Where one turn sends some rows of the set: a few examples, then the rows asked:
zep: [-20   9 -42  -6  11 -30  36  13  -5 -12  28  23  13   9 -10 -23  21   8
  -2  31  29  -4]
vade: [ 13 -21 -11   4   1 -28  15   2  24   9  17  36 -12   8 -19 -10  14 -13
  -1 -13  22 -12]
vas: [ 57 -12 -16   6   2 -13  47   6 -17  -2  20  19   3  -3 -17 -10  19  -1
  -1  26  24  -2]
vigid: [ 13 -12 -35  -6  16  -6  44   6  -5 -21 -43  21 -13   7   5 -26  20   2
  -2  17  18 -11]
bepof: [ 60  -5 -15   6   3  -8  48   6 -17  -2  16  22   3   1 -12 -15  23 -10
   0  24  24  -6]
sepoz: [  5  -7 -34 -11   5 -24  49  12  23 -10 -20  20  21  20 -33   6   6  19
  -7  26  31  13]
lazi: [ 59  -8 -18   3   2 -12  48   6 -18  -4  18  19   1   1 -15 -14  22  -5
   1  25  25  -4]
Mapos: [ 11   3 -39 -18   6 -18  53  13  22 -16 -29  21  17  33 -26  -9  16   3
  -4  23  35   7]
Posez: [  8  -8 -21   8  18   7  40   5  -2 -11 -42  31  -5   3  13 -20  17  -6
  -4  14  16 -14]
Gemu: [ 20 -15 -21  -7   0 -31  20   3  22   0   9  32 -20  18 -19 -22  21 -20
   2 -15  25 -15]
zoked: [-20  20 -34  -1  13 -16  35  13  -1  -6  24  32  18  14   0 -28  27 -11
  -1  27  30 -11]
nelar: [-24   9 -32   3  12 -24  32  12  -2  -4  31  28  19   4  -8 -15  17   8
  -4  30  26  -4]
sufel: [  1 -17 -14  17  19   5  35   3  -1  -4 -34  31   0  -8   9  -6   8   7
  -8  17  13  -9]
poze: [ 14 -25 -18  -1   0 -37  16   3  23   4  17  29 -16   8 -25 -11  13  -5
  -1 -11  21 -10]
nokan: [ 58  -7 -11  10   4  -6  47   5 -16   0  18  24   5  -1 -12 -11  21 -10
  -2  25  25  -6]
Piri: [ 18 -22 -25  -8  -1 -39  20   3  22  -2  12  27 -21  14 -25 -18  18  -9
   2 -11  24 -11]
nopo: [ 17 -14 -14   1   1 -25  16   1  24   6  12  37 -15  15 -16 -16  19 -21
   1 -15  23 -15]
rader: [-18  17 -42  -8  11 -25  38  14  -4 -11  23  25  12  15  -6 -29  28  -3
   0  29  30  -8]
nuliz: [  0  -7 -19   5   8 -10  43   9  26   1 -17  30  30  15 -25  14   2  13
 -10  24  28  10]
Naka: [-24  16 -29   6  14 -15  31  12  -2   0  28  33  21   8  -1 -18  21  -4
  -4  26  28  -9]
Topa: [  9 -23 -36  -4  15 -17  43   7  -5 -21 -36  14 -13  -3  -3 -16  11  21
  -5  21  16  -5]
nop: [  2   6 -15   5  11   3  43   9  27   3 -24  38  31  23 -15   6  10  -7
  -7  19  31   3]
gude: [ 55 -10 -12  10   4  -9  45   6 -15   1  20  23   5  -5 -14  -9  18  -4
  -1  25  23  -4]
kebo: [  2 -27 -24  10  17 -10  37   5  -3 -10 -30  21  -5 -11  -1  -3   3  23
  -9  20  13  -4]
Kur: [  9  12 -28  -9   8  -2  50  12  26  -8 -30  32  23  34 -16 -10  19 -13
  -4  19  35   2]

zep moves to zoked
Mapos moves to nop
And these:
kebo moves to vigid
lazi moves to nokan
poze moves to Gemu

